Where one turn sends some rows of the set: a few examples, then the rows asked
j59: [ 1.22  2.83  0.87 -3.21  1.48 -2.90  2.01  2.30  0.07 -2.05 -0.71 -0.84
  1.92  0.23 -1.04  1.37 -4.77  3.61]
j915: [ 3.88  1.25 -0.53 -0.89  3.95 -2.21  1.66  1.13 -0.07 -2.70 -2.60  2.39
 -1.62  1.07  3.28  0.43 -4.28  3.59]
j772: [-0.30  1.73 -0.38 -2.05  0.42 -1.64  4.22 -1.55 -1.34  0.88 -0.24 -1.54
 -2.01  0.13 -1.00  1.74 -1.89  2.19]
j556: [-0.94  1.75 -0.08 -0.77  0.71 -2.33  4.00 -0.77 -0.77  1.18  0.61  1.47
 -1.32  1.49 -1.39  0.86 -2.94  0.23]
j435: [-1.20  1.28 -0.81 -1.54  0.73 -2.22  3.85 -1.56 -1.15  1.14 -0.66 -1.01
 -1.65  0.15 -1.08  1.63 -2.12  2.08]
j959: [ 4.22  2.00  0.97 -1.02  4.13 -1.94  2.07  0.63 -0.80 -1.68 -1.98  2.95
 -2.58  1.56  3.32  0.72 -4.56  2.85]
j619: [ 0.85  1.50 -0.41 -1.55  4.48 -2.09  1.82  0.93 -0.73  0.13 -3.46  2.53
 -1.08  2.01 -0.64 -1.05 -4.11  4.54]
j176: [ 4.30  1.93 -0.32 -1.49  3.22 -2.88  0.86  1.50  1.75 -3.10 -2.74  0.93
 -0.80  1.75  2.19  0.15 -2.58  2.58]
j887: [ 0.65  3.75 -2.02 -2.25  2.44 -2.54  2.82 -0.68  1.58 -1.21 -1.20  3.26
 -0.03  0.65  2.42  1.35 -4.50  4.17]
j50: [ 2.55  3.78 -1.27 -2.52  3.60 -2.57  3.20 -2.11  2.53 -0.58 -1.69  0.89
 -0.35  1.76  1.16 -1.32 -3.81  3.38]
j47: [ 2.36  2.83  0.91 -0.47  0.43 -1.63  2.35 -2.25 -0.15 -1.38  0.55 -1.18
 -1.72 -1.08  1.09  2.96 -2.02  0.91]
j187: [ 1.19  0.44  1.83 -1.62  0.62 -0.60  1.99  1.36 -2.19 -0.85 -1.10 -1.05
 -2.44  0.24  0.08  1.94 -1.29  0.82]
j522: [ 5.05  3.33  2.18 -1.93  3.46 -2.74  3.95  0.58 -1.90 -0.48  0.02 -0.20
 -0.23  1.43 -0.73  0.25 -3.92  2.89]
j125: [ 1.89 -0.43  1.49 -1.29  0.30 -0.42  1.88  1.05 -1.90 -1.52 -1.38 -0.84
 -2.52  0.63  0.10  1.58 -1.62  0.83]
j901: [ 1.72  3.48 -1.75 -1.94  2.89 -1.89  2.68 -1.47  1.94 -1.54 -1.14  3.12
  0.21  0.78  1.55 -0.53 -4.40  4.54]
j193: [ 0.41  1.60 -0.83 -2.59  4.45 -3.00  2.37  2.21  0.22  0.30 -3.25  1.10
 -1.28  1.93  0.69 -1.57 -2.71  2.91]
j395: [ 2.15  3.50 -0.19 -2.67  3.06 -2.52  4.99  1.83 -1.15  0.38 -0.70 -0.01
  1.55 -0.06  2.92  1.90 -3.33  2.50]
j316: [ 2.23  2.95  0.91 -0.30  0.74 -1.20  2.55 -2.84  0.18 -0.99  0.50 -0.31
 -1.63 -1.13  1.31  2.16 -2.31  0.39]
j362: [ 1.56  0.07  0.87  0.32  0.55 -1.67  2.20  0.98 -1.53 -0.51 -2.27  0.18
 -1.33  2.25  0.25  3.43 -2.92 -0.07]
j200: [ 1.83  1.55  0.76 -0.67 -0.19 -1.59  3.23 -2.31  0.82 -1.83  0.62 -0.33
 -1.31  1.20  1.58  2.12 -4.99 -0.20]
j33: [ 0.78  1.66  0.23 -2.53  3.00 -1.96  1.52  0.80 -0.54 -0.74 -3.16  2.39
 -1.29  2.85 -1.68 -0.13 -5.03  4.95]

j176 turns into j50
j59 turns into j522
Where do these go?
j47 turns into j772
j33 turns into j959
j619 turns into j915
j362 turns into j200
j316 turns into j435

Where one turn sends some rows of the set: a few examples, then the rows asked
j256: [ 0.55  1.48 -0.68  0.88  0.83 -0.20  2.22 -0.15 -0.86 -1.13 -0.88  1.76
  0.37 -0.12  1.60 -0.29 -2.62  1.29]
j598: [ 1.37 -0.05  0.17 -1.81  0.14 -0.32  0.29  2.54 -0.07 -0.61 -0.78 -1.97
 -0.71  0.97  0.23  0.41 -3.65  0.63]
j221: [-0.18 -1.10 -0.36  3.25  2.31 -0.08 -2.00 -0.37  0.48 -0.51 -1.44  0.29
 -0.53 -0.15  0.28  1.08 -0.26  3.96]
j606: [ 0.43  1.81 -0.98  1.60  1.52  1.56  0.28 -1.32 -0.96  1.62  1.33 -1.52
 -0.35  0.06 -0.85 -1.62  0.67 -0.24]
j74: [-0.47  0.26  0.55 -0.89 -0.25  0.21 -1.59  2.30 -0.50 -0.20 -0.59 -2.65
  0.25  0.95 -1.48 -0.34 -3.56 -0.59]
j393: [ 0.01  0.61 -0.43  0.94 -0.97 -0.05 -2.29  0.82 -0.33  0.19 -3.22 -3.48
 -0.30 -0.33  0.58  0.10 -0.73 -0.46]
j952: [-0.06 -1.19  0.05  0.01  3.09  1.32  0.46  2.54  0.25 -2.09  1.04  3.34
  1.16  0.54  0.71  0.43 -0.24  0.56]
j613: [-0.38 -0.23 -0.06  1.02  0.36  0.42 -1.55  0.54 -0.57 -0.80 -2.76  4.40
  0.29  0.27 -0.69 -0.02  1.31 -0.87]
j907: [ 0.03 -1.06 -0.41  3.34  2.41  0.06 -2.31 -0.39  0.46 -1.01 -1.26  0.32
 -0.25 -0.36  0.39  0.90 -0.13  3.90]
j432: [-0.35  1.27 -1.07  0.30  2.29  3.01 -0.68 -1.98 -1.21 -1.93  0.84 -1.19
  0.53 -0.76  0.35 -1.40  0.01 -0.63]
j506: [ 1.42 -0.16  0.13 -1.76  0.11 -0.31  0.16  2.44 -0.22 -0.87 -0.83 -1.86
 -0.38  0.71  0.39  0.34 -3.65  0.38]
j253: [-0.06 -0.61  0.44 -1.38  1.91  0.48 -3.11  1.15 -0.97 -0.15  0.74  3.83
  0.35  0.68 -0.37  0.22  1.53  1.39]
j205: [ 1.15 -1.00 -0.14  1.11  2.25 -0.05  1.21  2.21  0.61 -0.67  1.71  3.38
  0.26  0.64  0.93  0.06  0.03  0.19]
j249: [-0.89  1.10 -0.05  0.15  1.57  1.03  1.55  0.20 -1.42 -1.85 -1.49  1.54
  1.32  0.13  1.16  0.32 -2.98  2.11]
j76: [-0.80 -1.20 -0.11 -1.34 -2.14  0.42 -0.70 -1.16  1.61  0.18 -2.87  0.66
 -0.34 -0.35 -1.19 -0.19 -1.69  0.44]
j514: [-0.85 -0.10  0.23  1.14  0.43  0.12 -1.31  0.80 -0.85  0.60 -2.79  4.02
  0.34  0.69 -1.27 -0.16  1.21 -0.54]
j370: [ 1.08 -0.32  0.25 -2.08  0.33  0.09  0.23  2.69 -0.15 -1.15 -1.14 -1.76
 -0.15  0.89  0.17  0.69 -3.61  0.84]
j777: [ 0.84 -0.48 -0.39 -2.08  0.48  0.33  1.18  0.62 -1.14 -0.76 -0.73 -0.81
 -0.18  0.69 -0.12 -0.30  4.20  0.46]
j471: [ 0.06 -0.44 -1.03  1.08  1.57  0.16 -1.36 -0.50  0.52 -0.36 -0.23 -0.80
 -0.82 -0.09  0.84 -0.55 -4.08 -1.52]
j931: [-0.61  1.73  0.21  0.69  1.23  0.05  2.69  0.82 -1.29  0.21 -1.29  1.33
  0.65  0.42  0.15  0.12 -2.59  2.40]
j518: [ 0.20 -0.16  0.17 -1.12  2.18  0.67 -0.76  0.18 -1.53 -0.49  2.24  2.38
  0.47  0.12  0.09  0.40  3.25  0.57]
j886: [-1.33 -0.49 -0.03 -0.81  2.10  0.77 -0.98  0.88 -0.60  0.83 -2.72 -1.03
  0.05  2.04  0.49 -0.41  3.64  2.70]
j813: [ 0.47 -1.00 -0.66  1.20  0.06 -0.96  0.19  1.61  0.46 -1.68  0.85 -4.01
  0.50  0.76  0.33  0.05 -1.15 -0.61]
j949: [-1.76 -0.62 -0.25  1.47  1.57  1.62 -1.59 -0.96 -1.46 -1.71  0.38 -0.74
  0.29 -0.07  0.04  0.34  3.92  1.33]
j443: [-2.04 -0.57 -0.05 -0.10  2.83  1.34 -1.45  0.43 -0.04 -0.46 -0.96 -1.16
  0.17  0.64 -0.35  0.32 -4.48 -0.07]
j500: [-1.75  1.49 -0.13  0.24  3.00  3.38 -0.28 -0.70 -1.48  0.44  0.45 -1.80
  0.99  0.40 -1.62 -0.87  0.13  1.18]
j306: [ 0.44  0.16  0.26 -0.36 -0.93 -0.29 -1.15  1.69 -0.27 -0.14 -0.07 -2.34
 -0.27  0.85 -1.13 -0.50 -3.52 -1.24]
j539: [-1.40 -0.23  0.58  0.54  0.73  0.79 -1.70  0.89 -0.96 -0.30 -3.14  4.14
  0.74  0.47 -1.36  0.02  1.08 -0.31]
j116: [ 0.55 -0.76 -0.38 -2.64  0.87  0.56  1.04  0.47 -1.21 -1.87 -0.95 -0.52
 -0.02  0.52  0.12 -0.31  4.19  0.14]
j940: [-0.63 -0.97 -1.09 -0.82  1.87  1.03 -1.64 -0.38 -0.52 -2.15 -2.46 -0.67
 -0.10  1.24  2.36 -0.35  3.55  1.20]
j484: [-0.04 -0.05  0.22 -0.70 -0.50  0.43 -1.84  1.56 -0.33 -1.60 -0.52 -2.23
  0.21  0.78 -0.86 -0.33 -3.75 -1.31]
j158: [-1.65 -0.15  0.13  1.81  1.50  1.25 -0.96 -0.39 -1.59 -0.12  0.65 -0.59
  0.24  0.46 -0.49  0.47  4.30  2.00]
j99: [ 0.08 -0.25  0.28 -0.98  1.93  0.58 -0.92  0.49 -1.45  0.04  2.29  2.27
  0.53  0.12 -0.44  0.24  3.45  0.86]
j677: [ 1.03 -0.62 -0.13 -1.06  1.65 -0.07 -3.19  0.70 -0.91 -0.16  1.18  3.79
  0.19  0.42  0.06 -0.16  1.77  0.80]
j678: [-1.08 -1.34  0.24 -1.54 -1.69  0.79 -0.86 -0.80  1.59  0.02 -3.08  0.45
 -0.11 -0.16 -1.22 -0.17 -1.60  0.31]
j790: [-0.81 -1.09 -0.07  0.09  1.08  0.21 -0.29  1.83  0.26 -2.83  0.07 -4.14
  1.35  0.96 -0.03  0.60 -1.66  0.09]
j460: [-1.04  0.55 -0.08  0.50 -0.59  0.23 -2.27  1.24 -0.36  0.37 -3.44 -3.77
 -0.10  0.06 -0.25  0.42 -1.20  0.15]
j264: [ 0.72 -0.49 -1.17  0.30  0.76 -0.77 -0.58 -0.12 -0.06  0.50 -1.77 -0.55
 -0.85  1.47  2.01 -0.85  3.89  1.26]
j837: [-0.11 -0.27  0.35 -1.37  2.38  0.81 -1.02  0.47 -1.67 -0.42  2.11  2.40
  0.70  0.19 -0.13  0.41  3.32  0.79]
j794: [-0.81 -0.27 -0.34  2.17  1.01  0.79 -1.11 -1.29 -1.32 -0.89  0.89 -0.43
 -0.04  0.00  0.35  0.14  4.37  0.99]
j673: [-0.90  0.26 -0.21  0.37 -0.57  0.60 -2.81  0.71 -0.37 -0.90 -3.43 -3.42
  0.06 -0.11  0.66  0.19 -1.26 -0.28]
j760: [-1.27 -1.33  0.06 -1.27 -1.98  0.42 -0.55 -0.64  1.46  0.42 -2.85  0.47
 -0.15 -0.05 -1.63 -0.07 -1.55  0.52]
j398: [ 0.41 -0.44  0.30 -1.03  1.70  0.11 -2.88  1.20 -1.02  0.74  1.02  3.65
  0.08  0.85 -0.62  0.07  1.95  1.27]
j368: [-0.26 -0.98  0.52  0.55  3.05  0.71  1.14  3.14  0.31  0.06  1.16  3.13
  0.98  0.99 -0.43  0.51  0.09  1.43]
j352: [-0.73 -0.12  0.10  1.07  1.73  0.04 -0.47  0.72  0.26  2.37 -0.35 -1.19
 -0.79  0.91 -0.90 -0.25 -3.86  0.01]
j189: [ 0.03 -0.51 -0.03 -2.43  1.18  0.79  1.09  0.83 -1.55 -1.07 -1.16 -0.73
  0.19  0.82 -0.57 -0.19  4.03  0.94]
j353: [-0.70 -0.97  0.04  0.62  0.75 -0.65  0.31  2.41  0.12 -0.35  0.31 -4.29
  0.74  1.50 -0.89  0.41 -1.30  0.65]
j622: [-0.04 -1.10 -0.48  3.34  2.17  0.05 -2.15 -0.53  0.40 -0.82 -1.07  0.11
 -0.32 -0.31  0.61  0.83 -0.16  3.97]

j837 turns into j99
j116 turns into j189
Where do these go?
j353 turns into j813
j673 turns into j460
j598 turns into j506
j500 turns into j606
j794 turns into j949
j306 turns into j484
j264 turns into j940
j249 turns into j931
j205 turns into j952
j677 turns into j253
j514 turns into j613
j443 turns into j352

